Each named move below is a turn or a mirror, shown by a few rows before and after it. Which moves, in which order, take the first row of each later pair to the second? The first pair is answered.
Fiz:
44  30  -30  -92  -110  -77  82  -18  20  33  6  ->  -25  53  -104  67  -42  -50  -35  57  -51  50  -50
22  -48  91  73  -141  -374  -427  151  91  -69  -175  ->  106  -92  191  -130  -229  -420  -248  65  180  -88  -91
32  -32  33  287  -128  -154  -106  351  278  107  466  ->  52  -53  63  197  -154  -165  -56  332  292  86  480
zuvot:
-139  -414  116  -324  -90  21  391  143  31  -24  66  ->  -213  -439  54  -227  11  144  374  112  -141  47  -68
54  -71  -51  37  43  58  30  14  -201  164  -38  ->  129  58  41  -138  -48  -143  79  -75  -96  -63  -39
-128  -107  10  191  212  64  -39  288  -12  -118  -34  ->  -110  7  79  37  151  -67  9  168  2  -346  -112
monub:
-78  -253  -52  -142  102  319  418  27  -171  77  -63  ->  -202  -189  -159  258  226  282  68  324  -121  41  -29
-92  139  -148  202  -26  -193  -423  -53  -10  109  41  ->  48  66  -57  -291  -167  -182  -35  -400  -45  138  4
34  -80  52  317  -36  -94  -40  171  155  135  262  ->  149  -149  117  -43  -142  -74  268  -127  138  140  212
51  37  83  -241  -214  -164  135  -99  225  -70  129  ->  -42  108  -10  134  -117  -184  -191  176  246  -109  158
fut:
-43  124  86  -133  38  -247  88  67  85  -455  -114  ->  35  89  120  -155  -79  -297  48  84  214  -369  57
-106  -139  -22  307  102  196  45  283  -84  112  5  ->  -138  -60  -37  298  148  160  42  257  -165  -17  -137
-56  -319  -103  -123  50  55  168  -40  179  217  167  ->  -104  -321  -120  -81  146  137  209  -31  23  158  12
Then:
Each pair is two moves apart.
155  135  -82  199  -115  -118  -319  129  247  111  302  ->  171  -77  -40  69  -90  71  -88  121  245  289  409
Fiz, fut
-37  -4  122  -49  -142  115  142  -26  51  74  -40  ->  -76  26  80  26  -96  161  80  -46  -31  122  -109
Fiz, monub
64  -145  13  269  510  101  137  37  101  -295  -179  ->  177  -125  120  124  343  -113  142  79  392  -366  109
zuvot, fut
68  -32  0  -224  68  88  177  -152  -67  -53  -143  ->  104  59  14  -241  -6  -32  129  -145  18  -120  -113
fut, fut
175  245  -104  12  -92  -67  -21  -297  19  -69  16  ->  139  195  -126  237  -22  -22  -177  -115  62  69  142
monub, zuvot
13  136  -54  61  105  11  -59  142  -71  -255  -156  ->  16  114  3  10  61  -57  -25  192  24  -300  -36
Fiz, monub
25  -169  192  72  74  -57  8  78  185  47  268  ->  -55  -161  117  239  210  34  -71  139  51  63  128
Fiz, fut
-5  -105  79  169  -125  41  -346  358  269  -10  234  ->  -23  -319  30  -139  -29  421  83  -94  -161  290  -122
monub, zuvot
-52  88  -11  -138  -38  36  131  7  -14  -126  -20  ->  -30  108  0  -98  -35  -11  95  105  66  -134  70
monub, Fiz
65  -206  58  -245  -134  228  218  -97  42  274  301  ->  106  -95  111  -396  -185  64  235  -215  82  42  222
zuvot, zuvot
-52  -154  -24  10  114  158  119  -70  -125  223  -110  ->  -71  90  22  192  71  -156  -178  148  71  -139  -17
zuvot, monub
52  78  -1  50  -222  -174  -233  76  180  119  207  ->  -76  111  -85  42  -6  44  -122  -169  -247  78  -302
fut, zuvot
33  12  93  -155  -10  -127  65  137  201  10  238  ->  -46  -59  -46  -28  200  179  125  1  -182  214  -102
zuvot, monub
-65  -261  131  236  91  193  -75  185  -106  356  194  ->  3  -72  217  -290  -9  45  260  -312  -236  -18  -189
monub, zuvot
112  172  -31  -222  -205  -36  80  -453  -94  104  -240  ->  177  206  5  -65  -323  -257  -172  -146  272  99  187
Fiz, zuvot
-218  62  -293  212  133  -205  -89  227  112  -193  14  ->  -83  -267  -237  -83  17  30  253  80  132  241  246
monub, zuvot
77  -69  -108  -131  -230  24  247  -194  -7  44  160  ->  -23  -67  -261  156  -62  159  66  -90  -203  193  4
zuvot, Fiz
198  -416  248  -433  -395  76  319  -307  274  472  399  ->  -92  -547  144  -292  77  490  537  -302  -269  394  -136
fut, fut
47  89  44  -4  6  -206  -114  18  127  -207  151  ->  -33  143  3  14  105  -121  -86  -88  -58  -262  -107
zuvot, zuvot
57  -230  115  -135  -50  40  220  36  142  48  191  ->  -70  104  20  -14  57  -103  -7  -49  -31  -325  -227
Fiz, zuvot
50  -187  -187  259  -58  -97  -88  149  86  242  309  ->  8  -320  -136  157  20  51  146  120  -5  290  259
Fiz, fut
5  -54  33  -45  71  16  208  73  -16  -124  -38  ->  9  -3  33  6  44  -69  111  132  85  -187  36
Fiz, zuvot
119  -125  77  -7  -66  -156  44  208  191  -114  255  ->  37  -185  -11  225  58  6  -40  313  57  17  199
fut, Fiz
40  52  3  -150  -34  -88  89  -118  -20  -110  -50  ->  -1  -119  -35  35  75  94  66  69  -50  142  86
zuvot, fut
65  -244  57  -63  -58  63  104  -144  119  408  158  ->  40  -218  66  50  -68  7  -6  9  211  366  262
monub, Fiz
135  -318  -23  -29  -127  -121  -172  34  142  331  154  ->  -8  -409  -92  69  115  121  -29  45  -152  302  -155
fut, fut
-21  -211  155  -35  68  96  190  114  62  -16  227  ->  -80  -105  142  -72  159  96  265  1  -72  -177  -28
fut, zuvot
26  -191  159  39  -55  19  -63  673  214  155  423  ->  -65  -246  30  -241  155  411  322  86  -472  245  -307
monub, zuvot
-185  95  -6  200  268  81  79  66  -56  -225  -104  ->  -178  9  -39  275  273  121  38  183  3  -51  49
zuvot, zuvot
98  -140  114  -270  -209  -20  150  -196  -65  -46  13  ->  49  95  94  -14  -218  -222  -195  -9  25  -263  3
Fiz, zuvot
30  26  -44  -148  12  -52  69  -172  -48  -34  -181  ->  54  -173  -41  -70  8  32  82  18  70  177  110
zuvot, fut
205  123  25  -438  -355  -15  106  -616  0  264  22  ->  -83  514  -169  290  -92  -176  -577  -164  -87  -137  -234
monub, zuvot
-5  -133  46  227  57  43  -69  194  90  -37  130  ->  46  -205  58  -59  20  191  216  -75  -57  55  -26
monub, zuvot
141  143  -162  85  90  229  -147  -194  -59  29  35  ->  174  102  -135  118  51  202  -170  -96  40  72  190
zuvot, zuvot
118  -429  121  -83  169  43  72  102  202  -119  43  ->  58  -393  69  74  239  58  -62  199  161  -135  25
monub, Fiz
-33  203  -141  -59  32  34  11  -132  -265  12  -222  ->  -60  231  -148  163  83  -15  -182  99  -155  -32  -125
Fiz, monub
-105  -127  35  150  78  3  73  261  65  -152  141  ->  -101  -110  96  -94  76  29  266  81  -20  -284  -17
zuvot, Fiz
74  52  -187  60  -60  185  1  -183  -114  390  -140  ->  191  211  -35  -204  -256  -158  31  -210  197  -6  8
fut, zuvot
14  91  -158  70  123  -88  -38  143  -76  -42  3  ->  37  76  -163  1  129  -37  32  29  -152  -1  -77
monub, Fiz
-2  82  32  -173  -105  -173  -11  92  70  -100  269  ->  -21  -131  29  -126  -6  43  86  152  -4  99  308
fut, fut
-68  -107  156  -146  -21  -294  -79  -57  139  -240  103  ->  -132  -70  62  110  38  -263  -315  63  95  -151  109
Fiz, fut
36  86  -14  -107  -21  80  209  -57  -127  -119  -139  ->  65  -94  23  -51  -65  127  194  137  33  63  166
zuvot, fut
-15  147  15  -193  -23  -166  149  -356  -110  -300  -397  ->  -120  -86  -132  132  193  209  77  -193  -331  164  -418
zuvot, zuvot
140  138  30  -54  -220  -61  89  -132  134  103  -13  ->  121  8  -8  -26  -157  97  181  -87  85  256  18
fut, fut
-137  93  42  144  135  -8  -65  117  -129  -207  -177  ->  -132  -9  24  249  146  54  -85  217  -82  -49  -28
zuvot, zuvot
-28  57  -113  42  -15  -104  -53  -28  82  -84  -115  ->  -55  23  -158  92  48  -51  -90  -18  40  -16  -132
zuvot, zuvot
-304  88  75  142  266  -46  -22  170  -163  -457  -260  ->  -116  211  127  13  -62  -369  -182  165  204  -437  102
fut, fut
-18  -42  42  -38  200  153  139  163  -151  112  -84  ->  -37  157  33  50  202  -11  -41  202  -111  -110  -143
zuvot, Fiz
135  104  -75  -181  -165  -42  166  -390  -100  190  45  ->  99  50  -117  -113  -98  54  134  -374  -179  278  23
zuvot, zuvot
-139  -306  139  226  -8  -14  -44  212  127  175  134  ->  -263  -269  120  239  162  76  4  188  -68  31  -140
fut, fut
-65  -274  -60  -346  -24  165  473  -144  144  -47  72  ->  -276  -115  -303  219  254  326  29  53  -131  -50  -289
fut, Fiz
-137  -147  -93  317  73  160  3  325  11  102  104  ->  1  -238  86  -204  -85  78  403  91  138  -89  167
fut, Fiz
9  184  -296  310  -17  28  -443  -41  39  299  -136  ->  90  175  -209  225  -150  -110  -430  44  255  276  111
zuvot, zuvot
62  200  27  -44  -45  -175  -92  -249  51  -160  -154  ->  43  -127  -11  205  43  75  -109  48  101  271  170
zuvot, fut
65  -16  141  -55  -27  -59  54  146  197  -242  277  ->  49  -207  124  -169  51  206  293  -5  -24  4  144
zuvot, Fiz
-88  -1  42  -173  -3  54  231  -115  -36  -247  -71  ->  -84  -12  58  -127  -21  -30  192  33  138  -311  86
monub, Fiz
-41  135  -29  63  128  -112  -80  -56  -179  -328  -371  ->  -9  139  -8  148  117  -206  -161  123  -40  -404  -228
Fiz, monub
-123  -31  19  292  253  130  -274  110  104  231  -199  ->  -79  -60  28  37  219  214  -35  -168  -40  301  -364
monub, Fiz
151  -179  27  -286  -150  144  209  -230  68  330  190  ->  66  321  -22  -205  -138  -190  -86  -323  20  -293  -207
Fiz, zuvot
-100  -297  -136  -64  83  83  160  56  -22  40  249  ->  -184  -77  -158  -110  137  -3  168  -110  -191  -241  -68
monub, zuvot
-151  56  97  -127  99  65  4  -105  -43  -126  -259  ->  -41  133  141  -186  -58  -128  -80  -99  143  -133  -90
fut, fut
63  -92  113  -149  -143  -115  33  -69  277  237  347  ->  -46  -109  8  -179  64  158  194  -329  -149  297  -105
zuvot, Fiz
10  120  -144  175  11  26  -268  59  19  57  -34  ->  60  156  -96  51  -110  -132  -241  -14  113  -7  15
zuvot, fut
105  -216  23  39  -48  -7  -24  264  240  107  424  ->  -91  -51  -39  -106  195  92  180  -86  -283  -269  -339
fut, zuvot
-93  -77  222  -124  -12  -1  177  94  165  -51  102  ->  -184  100  148  69  88  -44  -13  88  22  -214  -123
Fiz, zuvot
35  35  94  -81  -136  -45  -76  -57  159  31  77  ->  -35  -1  15  139  -35  81  -168  44  64  157  26
fut, Fiz
32  -119  5  -125  -89  103  147  -162  -90  229  29  ->  -33  -31  -8  -114  -9  90  149  -209  -184  57  -162
fut, fut
-33  87  67  94  32  -133  -174  212  192  -63  109  ->  -23  -49  55  131  89  26  -118  261  135  116  174
fut, fut
30  -19  27  -9  -52  -49  -85  83  123  53  174  ->  -31  -116  18  48  53  111  16  107  -38  112  92
fut, fut
-100  -127  51  -20  129  297  515  34  -277  -28  -93  ->  -62  -216  65  39  76  312  466  174  -91  109  192
zuvot, zuvot
9  290  228  -144  84  -69  -24  -132  -50  -166  -437  ->  64  76  230  175  -18  -17  -253  328  286  227  172
zuvot, Fiz
-2  -182  -28  146  138  121  2  -10  -202  -98  -269  ->  -11  -176  -1  276  126  39  -130  199  -67  -164  -128
Fiz, monub
61  -168  50  -135  -11  85  138  -8  72  87  225  ->  -27  114  -16  -75  66  -73  -3  -106  -75  -238  -139
Fiz, zuvot
-136  -30  -1  331  171  103  -180  290  -36  -27  -30  ->  -49  -97  133  126  27  -22  -38  333  214  -118  253
Fiz, monub
-51  46  27  128  -61  -97  -162  247  141  -36  186  ->  -129  106  -103  236  43  5  -225  151  -98  65  -64
monub, Fiz
-170  17  -68  131  191  60  -99  139  -246  -151  -368  ->  -11  7  17  109  -75  -213  -258  340  238  -133  148
fut, zuvot
-40  274  -90  116  -62  14  -216  -227  -268  -90  -315  ->  70  195  14  153  -258  -184  -353  65  170  -34  214
zuvot, Fiz
41  74  -247  88  -1  171  -171  149  -13  292  18  ->  102  -73  -138  -207  -63  203  136  22  17  282  59
Fiz, fut
19  -147  9  -55  105  209  44  -121  -105  135  -34  ->  -46  29  -36  119  141  77  -191  -42  -103  -76  -159
zuvot, Fiz
24  -30  -50  156  9  -5  -209  126  22  125  100  ->  25  91  -21  -79  -6  -50  -51  -140  -128  -75  -211
zuvot, monub
-99  103  -49  -332  42  -139  6  82  235  -140  -60  ->  -209  -81  -161  -43  229  159  -45  242  32  168  -72
zuvot, fut
-20  -52  47  -115  0  68  207  -78  -42  -8  -66  ->  -36  -32  13  135  22  37  1  195  91  21  96
zuvot, monub
165  -124  37  21  -311  27  -197  -4  129  -171  213  ->  25  -97  -109  168  -101  225  -224  -97  -221  -125  -163
zuvot, fut
109  -61  112  -249  -213  -150  105  55  358  44  383  ->  -11  -350  72  -133  63  223  309  137  44  267  218
fut, fut
-49  208  -254  185  8  -108  -397  -171  -173  -43  -277  ->  208  -58  -83  -117  -295  -171  -134  -90  243  213  332
monub, zuvot
-32  57  -36  288  -12  -97  -87  55  17  95  107  ->  -8  128  12  184  -90  -203  -74  18  88  -21  114
zuvot, zuvot
156  190  51  -183  -170  -338  112  -196  132  -126  -2  ->  149  -153  -48  49  -77  56  159  -73  4  465  158
zuvot, monub
101  138  -121  -93  -112  -59  -112  -329  -31  68  -130  ->  133  51  -120  42  -166  -52  -218  -85  145  225  172
zuvot, monub
-15  -90  64  14  79  34  9  191  106  -43  136  ->  -66  -85  11  111  137  112  -49  189  19  -14  29
monub, Fiz
62  -114  -108  -156  5  43  14  125  17  38  199  ->  65  -50  -68  -253  -19  -35  62  42  19  -113  112
zuvot, zuvot
-83  8  87  -166  -8  -12  97  -199  -236  11  -259  ->  45  -23  190  -167  -180  -210  7  18  153  26  189
Fiz, zuvot
84  -107  15  -100  55  -49  150  -208  70  -32  -43  ->  23  -153  -29  164  98  1  -34  47  130  96  104
zuvot, monub
-74  -148  65  -26  40  -4  -13  377  144  69  338  ->  -121  -224  67  -54  127  98  113  357  61  85  279
fut, Fiz
-5  166  -26  -37  26  -126  -206  -48  5  -107  -126  ->  96  -6  41  -241  -78  -33  -15  -144  97  100  59
zuvot, monub
-247  -68  -31  374  306  25  -91  306  -231  -196  -199  ->  -201  -104  -25  91  272  152  186  -30  -426  -118  -400
monub, Fiz
81  208  -12  -49  -249  -214  -239  -121  119  -29  46  ->  -15  102  -131  195  -107  -23  -353  -16  -7  231  23
Fiz, zuvot
-150  88  103  117  91  -83  -46  177  28  -437  -147  ->  -141  -69  8  342  116  91  -181  340  56  -40  45
fut, zuvot
-189  -240  197  -102  212  214  463  168  -85  -145  50  ->  -237  -115  180  183  246  75  177  406  7  -250  117
zuvot, monub
-107  175  -177  210  -76  125  -50  -120  -345  97  -296  ->  -60  -19  -160  318  -127  177  -104  128  -127  377  103
zuvot, zuvot
1  103  74  -210  -61  -267  178  41  144  -171  32  ->  -138  -99  -74  146  192  115  110  207  -120  210  -70
zuvot, fut
-72  -74  60  -213  98  -142  432  -69  10  -458  -241  ->  -63  -72  129  -101  91  -242  332  148  196  -531  -53
monub, Fiz
-64  -66  -42  177  127  122  -53  167  -45  -3  4  ->  -62  -64  -65  65  129  184  53  19  -142  50  -129
monub, Fiz
67  26  -18  164  33  -116  -241  371  164  58  259  ->  34  83  -24  -236  110  42  133  -193  -312  -39  -359
zuvot, monub
-1  -165  10  67  -12  56  34  106  80  174  102  ->  -47  -159  -22  130  27  103  -19  88  44  170  49
monub, Fiz
64  -175  109  -61  9  13  199  -35  79  37  83  ->  -66  -14  35  124  156  5  44  -13  -90  -139  -185
monub, zuvot
5  -37  -98  125  22  79  -285  72  11  326  77  ->  56  -68  -35  36  -73  -2  -218  124  174  275  221
Fiz, monub
-179  -142  367  -120  238  69  247  168  -90  -333  -51  ->  -202  -190  363  -42  236  92  199  286  -19  -228  83
zuvot, fut
-23  -232  135  -188  94  154  346  15  -63  -93  -8  ->  -108  -186  79  192  185  109  32  329  37  -101  134
zuvot, monub
68  187  -93  -196  -120  -243  -288  -163  197  15  13  ->  62  163  -112  -245  -114  -225  -239  -247  121  27  -57
Fiz, monub
-4  -48  128  -318  54  -12  228  -147  74  -261  -28  ->  -52  83  97  -4  46  -175  -141  132  250  -323  129
Fiz, zuvot
